Each path below is one point turned by a fixed rotation once a step. After each direction that follows a path, write how fast that rotation turns it, in degrees each step (0 if it stays still).
Each turn is a multiple of 5 degrees from 10 to 175, or 0.
Each row of a path follows its step; steps can be skipped.
Path 1:
step 0: [-12   7   7  -9 -17  12  14  -9 -14  10  11 -12  14   5  20 -24 -20  43
  25 -16   7  10   1   9  11   0 -19   8 -17 -12 -24   4  -8 -29 -18 -27
   6   9   0  -2 -38  14   7   0  -7  -6  14 -14  -6  14 -14 -21  26   5
 -13  18 -25   6   4  10 -29  -8   4 -38  11  27  11 -16   5  -5   2  -8
 -16 -10 -13]
step 1: [-33 -19  11  -7 -34  -9   4 -10  16 -25  10   7  -3 -15  15 -10  31  -6
   0  28  -3  29   1 -28   4  -2 -15   8   2  11  -1   9 -24  -4  -7   4
  -5  12 -14  -8  12  22 -29  22   0  21  -2  -1 -13 -11   3 -22  -3  19
  -3  12  17 -37  -9   6   4  21  40 -16  -1  -5  14  19   3 -31  -2 -12
 -17   3  -5]
step 2: [-14  17  -8  29  12  25   5  28  13  11  22 -21   2 -37 -18 -13  10  30
  -1 -10  27  36 -21   0  -1 -26  14   6   4 -14   3  11  16 -18 -10  -7
  21 -17 -23 -18  -7 -20  15  -3   6   4  23  16 -10  11   8 -14   4   1
  -5 -11   5 -20 -23  36   5  -5   0  -6 -17 -15   5 -16  -6  -8  -7 -12
   2  -6  26]
step 5: [ -5 -25 -21  -8  -6  24 -12  -2  -2 -10 -15   1 -10  15 -36  10  36   5
  32  21   7   9 -50  11  -8  -3   3  -4  -4  -3 -10  19 -11 -14  -2 -21
  -5  23 -21  27  25 -18 -12  -5  14  -3   7  -6   6 -32  -8  -7 -11   5
 -18 -11  -8   4  39  -9 -13 -17 -10  -7  -4  -6  12  -8  22   0  -5   1
  22  10   4]
step 8: [ -7   2 -10   5   0 -10  -7   4 -13   5 -41  -3 -10  24 -17   1 -20   1
  -5 -15   1  -3  -1   8  33  -4  -1  -8  14 -31  -7   8 -36  -2  10  -4
  23 -15  -5  -9   3 -41 -29  -2   2  26  -5   7  22 -11  25   8   6  18
   9   7  -5 -18 -30  -1 -21   5 -20 -22  18  44 -11   5  -2 -12  19  -8
  11 -11   0]
step 13: [ 21 -12  -8 -22   8  41  13  -7  39  -2  -6 -20   3  14 -23   1  10   6
  -1  16  -6 -14  16 -29  12  22  13  22 -25  -8  -7   7   0 -12  11 -54
  12  13  18   0  -4  -5  -4   1  19  -7   6  -5  12   7  11  12  13   0
  -2  17  19   7  -9  16  28  18  22  20  -2  16   0  -2   7  18  13   3
  -1  26  10]
step 15: [-13   9 -15   0  18   1   1 -15  13 -11  -4 -31  -1  -8  10  13   0  16
  38  10 -17  -5   8  21  -5   7   1  24 -17  23 -17  23 -16 -21  -6   5
  20  -2  -2  -2   1  -9 -23  23  23  -1 -10 -10 -17  27   4   9  19 -11
   7  -3 -33  -6  29  22   7  -7  28  -6  41   1   2   8  31   5 -17   6
 -25  -4   0]
step 19: [-13  -3   0  -4 -13  23 -16   5  15   1  11  -3  14 -11   3 -10  -9 -16
 -27  19 -24  33  -8   0 -24  -5 -17 -12  10   8   0  35  -9  26 -17   0
  21  31  -6 -15  -1   2  10 -35  35   4  29 -12   4 -27  -7 -12   9  -4
   7  -3  13  -1  16  19 -20  33  17 -18  16   6   0  15  15  -9  12   1
  10 -25 -13]
step 21: [  7 -45   3 -17   3  16 -23   3 -10  -6   1  -8   6  27 -10 -15  22   9
  19   5 -11  33 -39  28 -30 -11   7   9 -12   9  -7  -9  -6  -7   8 -30
  21  33 -31  10 -26 -19  -3 -10  -1  12  -8 -15  13  -8 -10  19   4  -6
   6  11   1   7   2  12 -13 -17 -25  -6 -18 -13  17   0  -8  16   3  11
  13 -16   3]
Directions:
[ 6 -1  3 -8 -5  1  2 -5 14  3 -1  0 -8 -3  9  1 -2 -4  1  1 -3  0  4 -6
  0  1  1  0  0 -2 -4  1 -1  2 -5 -3 -4  0  3  0  2  5  1 -5 -6  0  0  1
  3 -2 -2  1 -2  2 -5  1  7 -2 -2  2 -3  3  1  3 -5  0 -7 -8  3 -5  2 -3
 -1 -2 -8] -> 115
[  0   0  -9  -4   0   0  -4  -1   2   0   0   1  -2  -3  -2  -2   1   0
   6  -3  -1   2   3   0  -2   1  -3   6  -1  -1   4  -2  -9   4  -2  -1
 -10   8   3  -2   4   5  -1   7   9  -7   0   2   3  -4   2   1  -3  12
   7  -1   5   6  -1  -1   3  -4   0  -1   1  -6  -1   3   0  -1  -7   0
   1   2   1] -> 175
[ -3  -5   3  -2   6   0   2   1   1   3  -6   2   3   2   0  -2   1  -9
   2   8  -6   2  -1   3  -5  -7 -10   4   2   4   4  -5   2   1  -5  -6
  -2  -4   4   2  -2  -5   0   1   3   2   1  -3  -8  -1   9  -2  -7  -3
  -1   3  -1  -3   0  -3  -2  -2  -3  -2   3  -1  -4   4  -4  -6   3  -1
   5  -1  -6] -> 160
[ -1   0  -8   0   6  -5   2   4   1   5   0   8  -1   6  -6   2  -3  -6
  -7  -5  -4  -2  -2  -3  -2  -4  -5   6   4   0  -3   1  -6  -4  -1   2
   3   1  -3   4 -10  -1   0   2  -4  -1  -3   0   5   3   1   4   6  -1
  -3  -1  -1   5  -2  -3   2   0   8  -4  -6  -2  -5  -5   1   2  -5  -1
  -5  -7  -3] -> 85
[-1 -7  2  2  3 -3 -1  2  1  0  7 -4 -1  1  1  1 -6 -4  9 -4 -6 -3  0 -2
  2  5  6  5  0 -1 -4 -2  1 -3 -6  7  7  4 -1 -5  3 -5  1  4  9  5 -2 -4
  2 -2 -3  4 -4 -5 -2 -4  1 -2 -9  5  2 -2  0 -1 -2 -2 -3  3 -6 -4  2 -5
  3 -3  5] -> 60
[ 2  1  2  1 -1  3  1 -4 -6  0 -4 -3  4  1 -8  7 -8  2 -2  2  1 -7  6 -2
 -4 -3  4  0  3 -3  5  2  1  2  2 -3  3  0  6  2  6 -4  9 -6  7  4  5  5
  4  2  2  3  0  6  5  3 -3 -7 -3  0  0  3  9  0 -1 -3 -1  0  1  2 -3  0
  4 -6 -7] -> 70
[ 1  4 -3 -2  9 13  2 -2  1  6  3  2 -1 -1  3  2 -1 -6 -9 -2 -1  0  1  1
  8  2  1 -2  1 -4  0 -1 -7  4  0 -2  4  2  3 -3  1 -2 -1  0  1  0  3  4
  3 -7  2 -4  7 -6  5 -3 -6 -3 -1 -2 -1  4 -4  7  4 -4 -7  4 -2 -4  2  1
 -1  5  3] -> 70
Path 2:
step 5: [  1 -15   3  21 -26 -18  13   0 -15  -4  14  -7  -5 -16  20  20  20 -13
  12  18   8  -5  -9  13  -6   9 -10   9   4  -2   6 -13 -19 -26 -13  -3
 -37  10 -13  -4 -12 -23  33 -11   2 -19 -14 -31 -24 -27   5   6 -15   3
  23  19  13   6 -21 -20   1  -9 -17 -10 -12   0 -15   2  26  -1  15  24
  17  -7 -11]
step 6: [-22  -4   9  -4  -6 -33  -5  15 -11  10  -9  10  -5 -17  -8  32  10  16
   5   1  11   0   5 -25  10  -4   3  10  -4  19   5  -5 -20 -14  33 -19
  13   5 -19  -2  24 -39  13   9   3  24   8   1   0  -8   4  11 -21 -11
  25 -18  16  -2   1 -18   0 -17 -15  22 -19  -6 -18  -8  -8   3   3  16
  31  31 -12]
step 11: [ -7 -18  25  -8 -13   4 -19  13   4 -19  10 -13 -11  19  14   1  13   5
   9  14  38  16  -6  -4  18  -8  31   1  -7  -4  12   2 -12   0  15   6
  -7  -2  13  14 -14 -20  -1  27   1   3  21 -26   7 -37  -7  18  -7  29
  31  -6 -12  -5 -22 -10  -1   4  -3  19 -15  -2   1  -7   4 -10   6  -5
  14   7 -46]
step 12: [  6  -1  27  -9 -20  11  -9  10  11  13  18  -8   4  -6 -18   9   8  15
   2  -4  -1  36   0  -7  25   1  -9 -29   4  -7   3 -21   2  -7  13   0
  -7   9 -23  18   9  11  16   7  -5 -20  13 -13   6 -18  -6  14 -32 -41
  -1 -17 -22  -2   8  19  20 -12  -3  -7 -25  -6  -7 -23  17 -16   1 -26
  28  20 -10]
step 13: [  0  -3   2  -3 -20  13   5   9  11  34   0   4 -15   4  -2 -24  15 -33
 -14 -10   4   6  -1   4  10   4   2 -12  -4 -16  24 -27   5 -16 -24   7
  10   3 -21  -1  28  13  19  -3  27   1  -3  14 -23 -16  15  49 -20   2
  -2   3   0  10 -10  -7   4 -19  -3  -9 -19  24   7  35   3 -12 -12  11
   6  18  -9]
step 14: [-17  -8  -3   3 -10  17  18  13   9  -9  12  -2  -9   4 -20  10  28 -16
   5  12  14  21  -9 -21 -25 -12   6  -2   7 -15   5   0 -21 -25 -15 -17
  21   6 -23 -35  34  -4  -2 -17   2  -8  -5  12 -12 -17  16  -4   5   9
  27   5  12  -8   0 -31  10 -14  -8 -25  17   2  -2  -8  19  -6  10   8
  23 -27 -28]
step 16: [  2 -23   3   0 -16   6  19  14   8  12   2 -28  -6 -17 -19 -15  28  -6
 -16  -8  12  18  15  -8  12  16   9   3 -16  29   5  -3   9   0   6  24
 -55  20 -11  12   6 -11   2 -17 -21 -12  11 -29  -3   5   8  18   3  -7
  25 -13  12  -7  -7  -6 -20  22 -11  16  -9  12  -3 -21  -9 -28  -5  -4
   6  -1 -16]
step 17: [  2   7  22   4   4   7   6  36 -12   5  -4  13 -18 -27   4  -9   7 -13
  33  20   2  -1  26   6   1  15  26 -18  18   2  17 -13  18 -15  -6   5
  -2   0  -6  17  19 -14  23   5  12  16 -16 -36  12  -6   5   8 -36  -4
  13  -7  -9 -27   1  -7  -3  -4 -17   2 -16   4 -11  13   1 -38  10  -2
  32 -15   4]
step 18: [-18  24  -6  11 -39   1   0  25 -15  34  10   0   4  -3  10 -33  11  20
  19  -9 -11  26  34  -2  12   1 -15   3  -8 -11  20   3   0 -14   6  -4
   7   1  -1   2  20 -15   6  14   2  17  25   6   0  -1  23   7   1 -12
  23  -4  -2   2 -11 -27  22 -35  -4 -28   3   0  -9   6  17  14 -13   6
  27  -5   1]
Directions:
[ -6  -3   4   0   6  -2  -2  -3   1  -7  -2  -2   3   4  -1  -5  -4   2
   0  -2  -2   0   5  -2   4   1  -8  -7 -11  -3  -5   8   7  -2  -1   1
  -1   0  -2  -7   2   1   0   1   1  -2   5  -2  -5 -10  -1  -4   6   6
  -2  -4   0  -1   0   0  -1   1   2   7   0  -6   3  -1  -1  -2  -2  -3
   7   0  -1] -> 90
[ 0 -5  3 10 -3  1  7  6 -2 -1 -1 -2  0  2 -2  3 -2  0 -5  2 -7  2 -1  2
  0 -7 -2  2 -2  0 -1 -5  5  2 -1  1 -5 -6  7 -3 -6  3 -2 -3 -2  3 -3  1
  2 -7  2 12  3  4  0  0  9  1 -3  4 -7  4  2 -4 -1  4  2  5  0 -5 -4  2
 -2 -4 -1] -> 125
[ -2   3   7   1   0  -5  -7   0  -6   3   0  -5  -2   2  -4   2  -3  -2
   4  -1  -1   4  -2  -4   3   5   7   2   7  -1  -2   8   0   6  -1   5
  -2   7   2   0  -6  -5   1  -3   4  -1   0   1  -6   4  -1   1   0  -3
  -3  -5  -2   0  -3  -3  -3  -2  11  -2  -1   0   5  -1   3  -6  -4   4
   2 -10   2] -> 55
[  3   0  -5  -1   5   2  -1  -6   0  -1   7  -2  -1   1  -3   2   6  -6
 -10   2  -1  -6  -4  -6  -2   1  -1   2  -1  -4  -5   4   2   4   0   2
  -3   0   1  -2   8  -2  -1   0   2  -2  -2   4   7   1   2  -5   6   4
   0  -1  -4   7   1  -2  -3   3  -6  -5   6   0  -1   4  12  -3  -6   2
  -2  -3   0] -> 65
[  3   2   1  -6  -6   0   0  -5   1  -4  -2  -7   0   2  -2   6   4   1
   1   5   2  -2  -4  -2   8  -3  -5  -1   3  -4   2   1  -4   2  -6  -1
  -3   1  -4   0  -2   4   1   5   4   5   1   5  -2 -12  -5   5   1  -3
  -3  -1   0   4  -5   3   1 -11   3   1   2   0  -8   2   3  -1   8  -2
  -5   3   3] -> 45
[-1 -8 -5  1  4 -2 -3  0  3  4 -3 -1 -5  5 -1  1  0 -7  2 -1  2  8  1  1
  9  4 -3  0 -4  6  1 -2  4  4 -4  1 -2 -5 -2 -2  2  3 -6  2  0  0 -7 -5
  7  0  4 -1  1 -5 -6  2 -2  0  3 -9 -1 -8  0 -5  2  4 -2 -2 -5  0  5 -1
  2 -8 -6] -> 25
Path 3:
step 1: [-25   7  -3   6 -15  -5 -16  17  12  -3  42 -15  39   0  -7 -35 -32  15
 -10   9 -20 -14 -23  13   2  -2  17  14  19   0 -10 -27   2  -4  19  18
  -4 -20  -3 -33   7  -7  -6 -12 -12  -4  -1  46  19   1  11   3 -12 -24
  -9 -13  -1 -13 -24  30  18  22  16  -3 -11 -12  15  21  37   4  -3 -11
  -4   9   1]
step 2: [-28   0  19  11 -10  -2  23   2 -18  -6   6  34  -8   4  -7  -9  10  13
  28   2  -5 -12   7 -17   5   0  18  27 -13 -14 -19 -20   3   6  42 -21
  14  24  -5  -3  10  -7   4  26 -17 -10  33   4  11  39   8   2 -10  23
   6  30 -17  23  34  15  -4 -28  24   0  17 -11  27  17  10 -14   0   2
   2  20 -10]
step 5: [ -8  -9  10  33 -15  -6   1  16  -9 -36  23  11  19 -10  32  -9   0  16
   3  21  12  -3   2 -25   9   7  25  16   4  11 -43 -14  -3 -28  13 -14
   4  29  -1  16  19   4  34   5  -5   0  37  15  11  18  -3 -15   4  38
  -5 -10  -9  28 -11  11   9  -2  15 -13   9   8  -6   9  23 -19 -32   1
  -6  31  -2]
step 9: [ -5  23  13  15   4   5  17 -19  -4 -24  13   2  36   5 -32 -16 -21  24
   8  43  10 -21  -6   1  35  -8  21 -14  28  -9   1   2  20  -7 -11  10
   6  12  32  34  -1  17   2 -29  -1 -15  -4  13 -10  10   8  -6 -14  18
  -2 -29  -7 -31  15   6   3 -17  -1  23 -14 -32   0 -19  21 -11   3  10
   7  16   4]
step 13: [  4  18   7  32 -40  -6 -14   5  14  -2  -7 -15  23  -2 -23 -34 -13 -12
 -21  -1   9  -6 -25   7 -26  -3  35   3   7  -8 -25  -8 -46   0  18   5
  15  -5   6  18  -2  -4 -20  19  10 -15  15  19  -2  18  29 -19  -1  24
  -6  -3   7  -5  -4  31   8 -29  13  -5 -33   1  11  16  25  -9  23  -4
   2  -7 -21]
step 14: [-37 -10  10   2   7   5   7   9 -15 -27  10  -9  29 -25  -7 -14 -14  -3
  -2  10  -2 -27  31 -18  -4 -16  -4  23 -10  -7 -20 -33  19 -25  33 -24
   3  37  -9  -6 -16  -4  -1 -21 -19 -13  -4  -5   4 -10   6  18 -27 -10
  15  -5  -9  -5   2  36 -22   7  18  -6  -1  -6  34  30 -17 -13   4 -24
  23  -4  10]
step 17: [-17   4   0 -11  12 -11  27   3 -10  -8  12  22  32  -3  -8 -11  -7  -8
  -9 -11  -8  11  20 -11   7  15  32  21  -1  19 -16 -14 -18 -14  15 -11
  11  49  39  18   1  -1   9   1 -20   1   3  -8   6   9   6 -16 -24   9
  -5 -12  19  -6  -1  11  -4 -19  54 -12 -11 -26  34  14  -1  -3 -23 -39
   1   0  21]
step 18: [-17  11  14  57 -12   8  -4  23 -25   4  22   4  14   0  13 -24 -11  37
 -11   9  -3   3   2  22  -6 -40  -3  21  -4 -11 -29  23   4  -8  19 -10
 -18   0  20   3  10 -21   2 -35  -1 -15  12  22   3 -10 -23   7  -3   0
  18 -11   1   7  -9   5 -22 -35  -9  -9   0 -10   1  -9 -17   8  12  12
 -16  41   5]
step 21: [  1  15  17  36 -20  18  34  -4  -4  -9  12  23   5  13  19 -14   9 -28
 -13   9  -1  -1  10  24  -9  -8  27   1  25 -14 -22   9  -6  16 -15 -13
  17  24  15  23  24 -19  16 -38  12 -27 -21  16   1   3  12  -4   3  -2
  20   1  -7   3  16  13 -18 -37 -20   4 -20 -37  11 -14 -12   0  -5   7
 -12  21   5]
Directions:
[  3   2   4  -4   2   0   3  -4   0  -2   2  -6  -1  -2   0   2  -6  -4
   5   6   5   2   3  -8  -1  -6   0   3   3  -1  -3   6   1   1  -2  -4
   3  -1  -5   2  -3  -3   2   6  -2  -1  -2   1   3   0   3   7  -6   4
  -3  -2  -2  -2   3  -2  -3  -2 -10   9  -2   2   1   7   0   4  12  -3
   5   4  -2] -> 65
[ 7 -1  1 -6 -8  1  1  2 -5  1 -3  2 -1  2  3  7  2 -3  0 -3  2 -5  4  9
  0 -5 -3  4  5 -6 -1 -4 -1 -4 -3  4 -5  7 -3 -4 -1 -4 -6 -1  2  1 -3 -4
  7  4 -9  2 -1 -6  5  3 -1  2  3  2 -1  1 -1  7  4 -3  4  8  1  1 -4 -4
 -2  2 -1] -> 170
[  3  -3   3   0  -2   0   7   4  -2   5  -2   1  -1  -1   1  -3  -4  -3
   6   0  -2   4   3   1  -1  -2   3  -3  -2  -7   4   2   3  -6  -1  10
   5   3  -2   1   4   9   4  -4  -2  -9   1   2  -1  -1  -4   0  -5   6
  -1  -3  -7  -3   0  -4  -9   1   6   1   2   0  -3  -2 -11   2  -3   6
  -2   1   2] -> 120
[  1  11  -3  -4  -4  -4   2  -2   1   0  -3  -1   3  -3  -4   0   5   0
  -3  -1  -1  -2   3   4   0  -1   0   2   0   1  -1   6   2   1  -4  -1
 -11 -11  -2   2   5   4  -7  -8   0  -4   0   5   1   1   6  -3  -2   1
  -1   3  -2  -2  -7  -6   1   3  -5   0  -4  -6   2  -2  -4  -2   3   1
  -4   7  -5] -> 120
[ -4  -5   4   1  -3  -1  -2  -3 -10  -4  -4   1  -4   6  -2  -3   0  -2
  -2   2   0   0   9  -1   1   2   1   3   3   6  -4   9  -6   3  -4   3
  -4   3  -3  -4  -2   1   5   2   0   3  -5   9  -4  -2   0   0   4   3
  -4   2  -2  -8  -2   0   0  -2  -2   2  10  -3   1  -1   4  -4  -1   3
  -4  -2   9] -> 25
